One vector is turned by the same rotation once a step. Each row is the vector after some number of steps, and that number follows the row.
The counts run from 0 to 560.
[-10.2 -11.9  19.7  -8.4  33.3  -2.6 -10.0 -13.0   3.9  -0.6 -22.5  18.2
  12.5  26.6  -0.5  -3.7  -2.5 -24.8  34.8 -12.2  39.3  -8.4   9.4  -5.8
  15.3 -22.1  13.3  -0.5  -3.2 -22.5 -25.0  -7.1  12.0 -20.9  -8.4  -5.9
  12.5  21.9   6.7 -25.5 -27.5 -16.6   3.0 -17.5 -16.9  19.9 -24.4  -7.4
 -12.5] : 101
[ 33.6  13.4  35.0  -1.7  33.8  16.7  -0.6 -25.6   7.8 -22.0 -22.3   6.2
 -10.1  22.7 -11.0 -10.2  14.2  -5.3  -4.0   9.4   4.4  -6.8 -20.2 -19.7
   6.2   1.8   9.5 -13.3 -19.1  -9.9  -8.5 -20.1  -5.4 -14.2 -14.8  -4.3
 -22.2  -6.2   9.0   3.9 -13.6 -33.2  22.7  -1.1  -7.6  -5.1  11.4  13.8
 -26.9] : 526
[ 11.1  -1.5 -15.7 -19.9  16.0  31.2   0.2 -26.3  22.1  -4.4  -7.7  -7.5
  19.3  22.1 -22.4 -29.4 -22.4  -8.1  -4.1   0.2  -5.1 -31.2  16.8 -27.9
 -11.6  22.4   2.9 -15.9   7.5  -5.4   3.5 -20.7   8.5  -3.5 -13.2  14.0
  13.4   4.9  -8.1   4.8 -15.2 -33.3  32.1   0.0   3.9  14.5  -5.5  15.6
   5.6] : 284
[ -9.9  11.9  -4.1 -38.2  -9.5  13.3 -11.3   3.8  20.9  14.3 -11.2   4.0
  29.3  30.0 -16.1 -25.7 -12.1   9.3  15.8  20.3  18.4   9.8   4.3  -6.1
  31.2   1.0  15.8  11.5   5.9   4.6 -21.1 -25.8   2.9  -5.6 -17.1   7.8
  24.4  -9.9  31.6  -3.8 -16.4  -8.5   4.8  24.5   2.8  15.6   7.8  26.4
 -19.2] : 506
[  8.6  51.5 -16.9  15.1  20.6 -11.8 -11.8   4.0   6.1   0.5   3.1  25.7
   3.9   8.8 -24.1 -10.7 -11.1  -2.1   2.6 -10.0   7.1   2.3  -8.2  -9.1
   4.1  39.9  25.0  -5.3 -15.7  -8.8   0.7 -25.0   9.4  10.7 -14.0   9.0
 -22.2  11.9  19.8  20.9  22.7  -8.5   2.6  12.5  -4.6  -7.9  10.4  24.4
 -31.8] : 267
[  3.9  -3.5  -6.2  -5.3  22.7  -7.5  -0.6  -5.7   6.6   0.1 -37.4  -1.7
  -3.0  27.3  -1.6 -56.3  -6.2  -6.6  11.1  -0.8  15.8 -18.3  28.9  20.0
  -1.0   2.2  24.8  23.3   3.9 -12.5   5.6  -6.7  28.8 -16.4   0.6  15.3
  17.9 -10.6   4.8   7.3   1.1 -10.9   1.8 -10.8  19.2  13.2   9.3  33.7
 -19.7] : 501
[ -3.8 -13.2  14.0 -19.9  16.3  28.5  -1.1 -23.5  14.2  13.4  14.0  -7.0
   7.4  -0.1 -14.4 -29.8  -5.8  14.8 -15.3  -9.7 -14.7  22.7 -21.8 -18.3
  25.1 -24.9 -12.2 -32.1 -24.9   7.5 -14.0 -15.9  -1.8   9.2 -19.4  19.0
  -5.0   1.7  -2.1 -17.3 -18.0 -30.1   5.7 -14.8  -7.8  -6.4  -0.4  -5.8
   5.8] : 311
[ -0.2  -5.9 -30.0   8.2  21.1 -10.5  -1.1 -20.0 -12.0  13.9 -13.3  37.0
  22.1  22.2 -27.7 -23.1  -1.2  -1.5  22.3   0.8  21.2 -25.4   9.2 -29.3
  -0.6   0.6  30.1  -4.4  11.0   4.2 -20.1  -5.0  -8.8 -11.6  -0.7   0.5
  -1.3  26.4 -23.5   3.2   1.4  -5.5  -5.3 -16.6 -18.5  14.2  -7.7  -6.5
 -25.3] : 249
[ 31.0  -8.9   9.1 -14.2  27.2  20.1   5.9 -24.3 -15.1  -4.1 -11.5  10.5
  17.0  -1.8 -30.4 -31.9   6.4  36.1  -9.0  16.0  17.4  -4.2 -29.6 -23.0
   0.4  -0.1   5.1  -6.2 -18.5 -11.3   0.4 -10.2 -19.6  -7.7 -36.4  -3.8
  -8.3  -6.5  16.9  -4.1  -1.9 -27.5  11.2 -10.9 -15.4  -4.4  -5.7   6.4
 -21.4] : 524
[ -3.6  26.6  -4.4   1.1  -4.0  -7.3   4.0   3.3  44.5  21.7 -24.7   8.4
   6.8   6.4 -16.6 -18.8 -16.2 -10.8   9.6 -10.5   9.5   5.1  22.8   6.2
   8.2 -12.5  30.4   2.8 -12.9  23.9  15.5 -28.6   2.5  14.1 -13.9  -0.3
  -9.6  13.7  47.7 -13.7   6.3  -3.9   8.6  -9.8   2.4  -5.7 -12.4  37.0
 -21.6] : 261
[ 17.2  -6.0  -6.4  -3.6  30.5  10.5  18.5   0.4  32.3  37.3 -14.0 -11.8
  12.1   1.3  -6.9 -39.2   5.0   7.7  27.5 -13.0 -10.0   9.4  19.8 -15.5
   5.2 -32.7  11.0  -6.8  -6.7  18.7  -0.2   0.7  -0.3 -17.5   8.2   1.4
   9.3  -1.3  -4.7  10.4 -24.4  -8.0   5.2 -22.4  -4.1  28.7   1.6  21.3
 -25.8] : 131
[ 22.3  -2.6   1.2 -37.0  22.4  30.2 -15.0 -16.9   0.8  12.5   1.5   6.7
  -7.0  17.6 -30.0 -44.6  -7.8   7.9 -13.2 -13.9 -13.5 -13.0   1.7 -10.2
  -7.7  36.2   0.7  -4.2   2.9  10.6  13.9 -19.4  17.5   2.2  -7.9  35.3
  -6.7 -23.9 -25.3 -10.0   3.5   2.2  10.7  22.0 -20.5  -6.9   1.9   6.3
   3.5] : 57
[  9.8   1.8 -45.9   3.1  26.9  -6.1  11.7 -13.4  19.9  12.0 -11.3  15.2
 -24.5   4.6 -33.7 -20.2 -11.2 -40.6  26.8  -5.3  10.0 -21.4   3.8  -3.7
  -2.1 -10.0   2.6  -1.9 -30.1  -5.0  17.7  -3.3   9.0  26.4  -7.3   4.7
 -15.8  -7.9  -8.4  12.0  15.4 -14.5   4.1 -22.6  -1.5  10.2   5.2   2.7
 -20.6] : 9
[-16.5 -10.5   0.9   3.3  -1.5  -6.7 -14.1  -5.6  38.6  20.0  18.9 -13.8
   1.1 -23.3 -35.8  -8.0 -13.6  -0.9  25.2   2.3 -17.6  29.4   8.8   6.0
  28.4   3.4  11.5  -8.7  -3.3  -8.9   8.9   6.2  -8.6  22.3 -12.6 -16.4
  -7.8 -11.2  30.2   1.5  -8.3  17.6 -24.5  -7.9 -13.6  25.5 -10.4  -0.2
 -22.8] : 112
[  3.5  -7.2  14.9  -1.9  -3.9  -5.4 -22.9 -13.7  -4.8   7.6   3.6 -20.6
   8.0   0.5 -25.4 -30.6 -21.4  -6.2  12.9 -12.8  16.4  -0.7  23.4 -14.1
  25.3   6.7   3.1  45.0   8.5 -42.3   1.5  21.5   4.2 -17.2 -15.6  12.9
  22.8 -16.9   9.9 -22.5   1.1   9.7  -0.4 -14.0 -21.8  24.2 -13.5 -18.0
  -0.3] : 323
[ -8.0 -10.2  -0.5 -10.3  20.9  14.3  -5.3   4.2  14.6  41.9  15.4  -1.3
  -1.9 -11.7 -26.5 -29.3   4.4  12.1  13.1 -17.4  -8.6  29.5 -17.0 -18.3
  14.1 -28.6  -5.4  -5.2 -25.2  21.3  -2.8 -13.8  -0.9   4.9  -4.5  10.0
 -12.5 -13.2 -21.2 -20.4  -2.9  13.0  -4.5  -5.3 -33.4   7.4 -10.6 -21.8
 -25.0] : 457
[-11.1  -6.8  10.7  22.9   3.2  -3.1 -29.0 -28.4   2.0  -3.4  -8.2 -26.7
  -3.5 -13.2 -22.6 -23.5 -11.0   5.8  -6.9   3.7  -6.1   9.6 -13.6  -1.7
  23.4   5.4  -5.4  -5.1 -32.4 -27.4  10.0 -10.9  -2.1  27.5 -37.1  -4.9
 -14.8 -16.4   9.2   4.2 -16.7 -40.6   3.7 -19.1   5.6  -7.9  11.9  -8.5
  -4.9] : 192
[  4.2  -6.9  -3.2   0.2  39.5   8.8   4.5  -1.0  19.3  27.1  23.2  10.4
   7.5   2.8 -13.6 -15.0   7.7   4.2  22.9 -15.0 -15.7  22.6 -11.0  -3.6
  20.8  -6.3 -18.6 -38.9 -19.0   8.8 -28.0  -8.4   7.7  -0.4  -4.8  -3.6
 -13.4  -6.1  -7.1  -1.0 -14.6  -5.2 -26.1   6.1 -21.4  26.4  -2.0   2.0
 -29.8] : 459
[ 29.2   4.4 -12.6  22.3  12.1   0.9  -5.9 -19.8   8.6  -6.7 -39.9  -3.1
   2.9  -9.8 -12.1 -36.6 -14.7 -16.2   9.7  -5.5  -7.0 -26.4   9.0   4.0
  -7.3  28.3  28.7  -3.6  -8.7 -11.2  21.7  -2.8   9.3  21.6  -6.9  12.9
 -15.7  11.6  33.5   1.9  21.6 -14.8  -7.8 -19.0  16.5  -8.3   4.6  26.3
  -8.0] : 42
[ 24.0  18.2  -0.2  -4.7  46.5  -2.8  -3.5 -19.2   6.5  -5.0  -3.4  23.2
  -9.2  -0.2 -11.3 -18.5  15.6 -25.0  41.6 -27.6  -0.7  -5.1   3.9  -6.9
  14.9 -19.2  23.4  -3.4 -18.1 -23.7  -7.6  24.9  14.2 -12.3  14.5  19.8
  -4.0  25.9  -1.0  12.0   5.3  -3.5 -21.1 -18.8  -7.0   8.6   1.1   8.8
 -29.3] : 348
[ -9.3  -2.5  -8.0 -22.2 -15.8  24.6 -23.1   4.7  23.0  25.3 -21.2  -7.8
  25.4  25.0 -13.9 -36.6 -11.3   9.6  17.4  17.6   3.4   6.5   1.7 -11.8
  15.5 -13.3  17.6  25.1   5.1  12.6 -21.3 -13.0  -0.2 -13.9 -11.4   5.0
  23.5 -22.1  14.3   7.9 -18.0 -10.7  16.0  13.3   9.0  16.5   7.0  19.0
 -17.7] : 505
[ -9.2 -22.4  11.3 -24.0   2.2   5.2 -10.2 -13.7  -5.5   6.9   0.3 -12.2
  16.1  12.3 -35.2 -47.1 -16.1  27.3 -11.8  15.8  16.7  -1.3   7.4 -18.7
  11.5  33.5  16.5  29.7  18.1 -10.1   8.0  -8.5 -13.6 -10.9 -25.1  10.8
  12.3 -21.0  10.3  -9.4   0.5   8.4   5.4   9.4 -21.7   6.0 -14.4   2.2
  -8.3] : 177
[ 12.1   6.3  14.6  -8.7  21.2  11.0 -22.9 -16.5  23.9  12.6  13.8  15.3
 -17.6   9.5 -33.3  29.0 -21.4 -27.1  12.8  -7.3   0.6   1.9   4.9  10.1
  -0.3  19.9   3.8 -30.3 -12.5  -1.1   4.2 -23.3  17.1   3.5 -15.9 -10.8
 -30.9 -11.8   5.0 -26.0  -5.3   9.7   3.8  -5.4 -24.6   9.1 -26.0  -9.9
 -12.8] : 333
[  2.6  -9.8 -36.8   1.8  17.2  15.1  -2.4   4.1  24.4  26.9  -1.1  -9.1
  -2.6 -17.4 -23.1 -33.0 -19.0 -10.8  18.9   7.6   0.2 -13.7  -0.7   0.8
 -18.9  35.8  23.0   7.2  -6.4   6.3  22.9  -5.5   0.4  25.2  -3.4  -2.3
  -9.5 -20.4  19.2  -8.1  16.7  23.5  -6.9   1.2 -12.7  20.9 -23.7   8.7
 -27.6] : 483
[  2.0 -11.3   6.5 -26.4  13.4   4.2 -12.9 -15.9   4.4  18.1 -24.8  31.9
   9.8  47.5 -17.3 -34.4   8.3   6.9  -0.5  -5.3  10.8  -1.2   6.3  -6.4
   6.2  -2.0   5.1 -13.4  -2.6  28.5 -19.7 -38.7  11.4   1.0 -10.7   5.1
  -0.2  -7.7 -16.1   2.8 -23.4 -32.7   5.3   9.5   2.7  -0.2  12.7  15.1
 -13.3] : 280
[ 12.2   7.2 -13.5  22.9   6.3   5.5  -9.1 -15.2  13.6  -3.9 -32.3  -8.0
  -1.5 -17.6 -16.2 -42.0 -17.4  -3.1  -5.4  -9.5  -0.4 -22.2  11.3   0.6
 -10.0  15.3  33.7   4.1  -8.4 -16.0  34.0 -11.4  10.3  14.9 -13.6  17.8
  -0.7  10.3  26.8   5.7  12.5 -15.4  13.3 -30.3  17.6 -12.5  -8.2  13.5
  -5.6] : 43
[ 11.3 -12.3 -26.5 -17.3 -13.5   3.8  -6.6 -13.4  38.1  29.7  -7.9   1.6
   8.7  -6.6 -38.9 -23.3 -16.3   3.3  14.6  24.4 -26.5   5.5  24.2  10.6
  14.0  -4.5  26.4  -1.3   7.6   5.6  17.5   1.2  -4.0  13.1 -16.9  -7.5
   0.4 -17.8  27.1  15.5  -2.9   3.8   3.4 -10.6  12.6  18.6  15.9  14.3
 -20.9] : 258
[ -1.3   3.5 -13.0  36.6  13.5  -2.1 -25.6 -11.4   8.0   9.7 -19.9  11.5
   2.6   5.0  -7.6   2.3 -12.1 -20.8  12.5   4.1 -12.3  -5.7  10.7   7.4
  -3.5  28.9  51.9 -27.3  12.3   6.1  -3.5 -27.6   7.5  -4.9  14.3  -3.7
 -32.3  19.3   2.0 -17.2   6.7   1.8  -8.9 -12.9  -6.7   4.6 -12.6  -7.4
 -33.3] : 367
[ -7.0  11.5  -1.6  16.5  -7.8  -2.9 -36.1 -12.4  11.9   7.1 -19.4 -13.0
  -1.1  -6.8 -23.4 -29.9 -14.1  11.2  -7.2   5.8 -11.9  13.0 -15.1   1.4
  -5.7  10.1  41.4  12.5 -23.1 -13.1  19.7 -13.3   7.0  18.7 -29.6   8.8
   5.7 -13.4  14.8  38.2  -4.5 -22.1  14.7 -25.5  20.0  -7.5   5.4  12.8
 -10.5] : 45
[-25.2  -4.7 -30.8  28.7  24.3 -26.8  -9.8 -13.6   0.5  -1.3   2.0  -2.1
   6.8   9.3 -15.6 -22.1 -20.2 -21.8  17.2 -10.0  10.9 -17.2  28.8   3.5
  23.7   4.8  10.8  -9.9   4.1 -31.0 -10.1  -9.6  29.4  -5.5   4.3   2.5
   0.5  17.1 -25.0  13.1  -2.8 -16.7  -9.0 -21.2   0.1  26.3   7.0  -8.4
 -28.3] : 467
[  6.6  10.6  26.9  16.4 -14.2  -6.6  -5.9 -32.5  -4.0  -4.4 -23.9   5.1
  18.6  42.4 -11.8  -5.4 -15.3  -8.0  -5.0  -8.0  -1.3 -15.3   2.0 -21.2
  31.0  -5.1  14.0  -6.4  -0.4 -10.0 -29.7 -19.3 -10.9 -18.2 -18.0   6.3
 -21.2  18.6  18.4 -21.2  -7.1 -45.4   9.7 -23.4 -17.2  -4.3 -12.1  -5.0
  13.1] : 68
[-15.0 -12.6 -19.8 -10.6  17.6  24.7  -7.3  -5.5  24.7   7.3 -17.0 -22.4
  -5.1   2.0  -5.9 -45.1 -11.4   5.5  -7.4  30.6   2.0   9.0 -20.2   6.4
   8.8   1.5  22.2 -13.4 -23.6   1.4  -0.3 -34.2   2.6   0.5 -18.1   4.2
  -1.2 -21.7   9.6   3.8   0.3 -27.8  21.9   5.9  19.1  -3.3  15.1  13.0
 -27.0] : 159
[ 15.6 -24.1  13.1  -6.5   6.0  18.9 -27.1 -43.9  -9.9 -24.9  -5.5  10.6
  22.2 -13.3 -35.1  -5.5 -10.3   3.6   4.8   7.7 -10.5 -12.9  -5.1 -25.2
  14.9   8.9  18.9 -18.2  14.0 -31.1  -4.6  -0.4 -12.1   5.2 -21.4   7.4
   7.6  22.2  13.4  -9.4 -14.2 -28.0  10.6  -3.4 -10.3  -8.7  -4.4 -19.8
   3.0] : 71
[ 25.0 -12.8   7.0  -0.5  15.1  14.9  10.0 -21.4  19.2  17.6  -3.5   4.9
   1.1   4.7 -33.2  -3.3  -9.2 -12.1  14.3  -6.3  -5.0  -5.8  -2.0 -21.5
   5.1 -12.0 -24.8 -14.5 -39.4  -3.4  -1.6   2.4 -21.5  18.3 -25.3 -12.5
 -20.4 -11.7  10.8  -7.5 -20.1 -27.6  10.6 -24.3 -27.7  18.5 -20.3  -6.5
   3.7] : 557
[  5.6   3.6  23.3 -21.6  17.4   0.5   2.3  -7.1  19.8  12.0   1.3  -4.7
 -10.1  10.3 -18.4 -27.3  -3.1  -9.0   9.9 -22.8  17.1   3.6 -13.6 -14.6
  13.7   9.3 -20.6  29.9 -35.2 -12.7   3.1   3.3  -9.1  20.0 -21.0   0.6
 -20.6 -31.9  43.7 -19.0   8.5  -3.0 -10.5   2.4 -29.8   0.9 -23.5  14.4
  -1.4] : 82
[ 21.1  14.7 -36.6  13.7  -1.3  20.3  -5.0  -7.1   7.6  32.9   4.0  12.2
  29.5   2.0 -32.0 -10.2 -24.3   1.4  23.4  -4.8 -11.3  -2.6  12.3 -27.0
   9.0  11.5  21.7  -8.1   5.2  24.7 -12.1  -8.5 -13.9  -8.5   4.5  11.3
 -18.1   8.2  -0.5 -24.7  20.0  12.4  -5.7   5.0 -35.9  18.8 -14.7  -9.3
 -11.4] : 363
[ 15.1 -19.7  -7.7  -6.1  27.7  16.3 -17.8 -20.3  22.0  26.2  -8.0  32.0
  -5.5  -2.6 -21.6   2.6   2.0 -17.1  28.9   9.9  -2.1   5.2 -15.7  -7.2
 -16.7 -22.1  26.9 -28.7 -26.1   8.0  -0.7   6.1  -5.4  11.9  -7.1 -20.3
 -19.8   1.8   6.1   9.7 -24.3 -11.2  -0.9 -18.0  -6.8  21.2 -11.0  -5.5
 -26.8] : 5
[  4.5  18.0  -1.9   3.8   5.5  -3.5 -18.7  -7.8 -23.4  12.3 -11.2  22.3
  38.6  38.3  -4.4 -35.3  -5.0  22.2   5.3 -13.3  16.1 -10.1  -8.5  -7.7
  10.2  37.8  17.7   5.5   7.8   6.4 -30.6 -21.3   3.3 -19.9 -11.6  10.7
  -5.4   3.5  11.4 -15.6   3.0 -18.3 -22.3  21.5 -15.2   2.7  -2.6  14.3
 -11.0] : 394
[ 15.5  -7.5 -10.1   1.5  17.5   1.6 -34.7 -17.3   0.5   5.6 -26.2  10.7
  -1.1  15.4 -11.8 -44.2   2.6   5.4  21.7   8.5 -12.1  -4.2   4.9  18.6
   1.1  14.0  26.8  -2.3  -1.6 -11.6   1.0   0.9  25.1  -6.3 -12.4  13.4
   6.0 -22.9 -11.3  35.0 -15.2 -24.4  -1.5  -3.0  17.9   9.1  33.1  18.7
 -27.1] : 499
[  7.3  19.6  36.1  -9.3 -24.0  -2.5 -23.8 -18.0  11.0   2.9  -8.3  -4.1
  18.4  12.6 -26.3  -2.2 -23.4  11.8  -9.9  -3.9  -7.9  22.1   9.7  15.2
  31.4   6.8  37.6  -4.5   6.9 -15.7  -2.0 -20.8  -1.7 -11.0 -28.4   8.9
   0.3   4.5  47.9  -7.6   0.1 -12.4   2.8  -4.1  -3.0 -11.4   4.3   9.1
   3.0] : 293
[ -2.9  -7.3  22.2  13.2  21.8  29.2 -38.3 -18.2   4.0 -14.2  -0.9 -21.7
  12.6 -12.7 -11.4 -17.3 -17.6 -12.8  18.1 -21.6 -13.8  -6.5   1.6  -8.4
  -3.5  13.9  -0.6  -7.0  -6.2 -43.1  -6.0   5.1  30.3  -5.5  -6.2  18.6
  16.3  10.7  -3.9   0.0 -25.3 -27.6   4.7 -16.7   5.2  15.6 -14.9  -8.9
  11.5] : 318
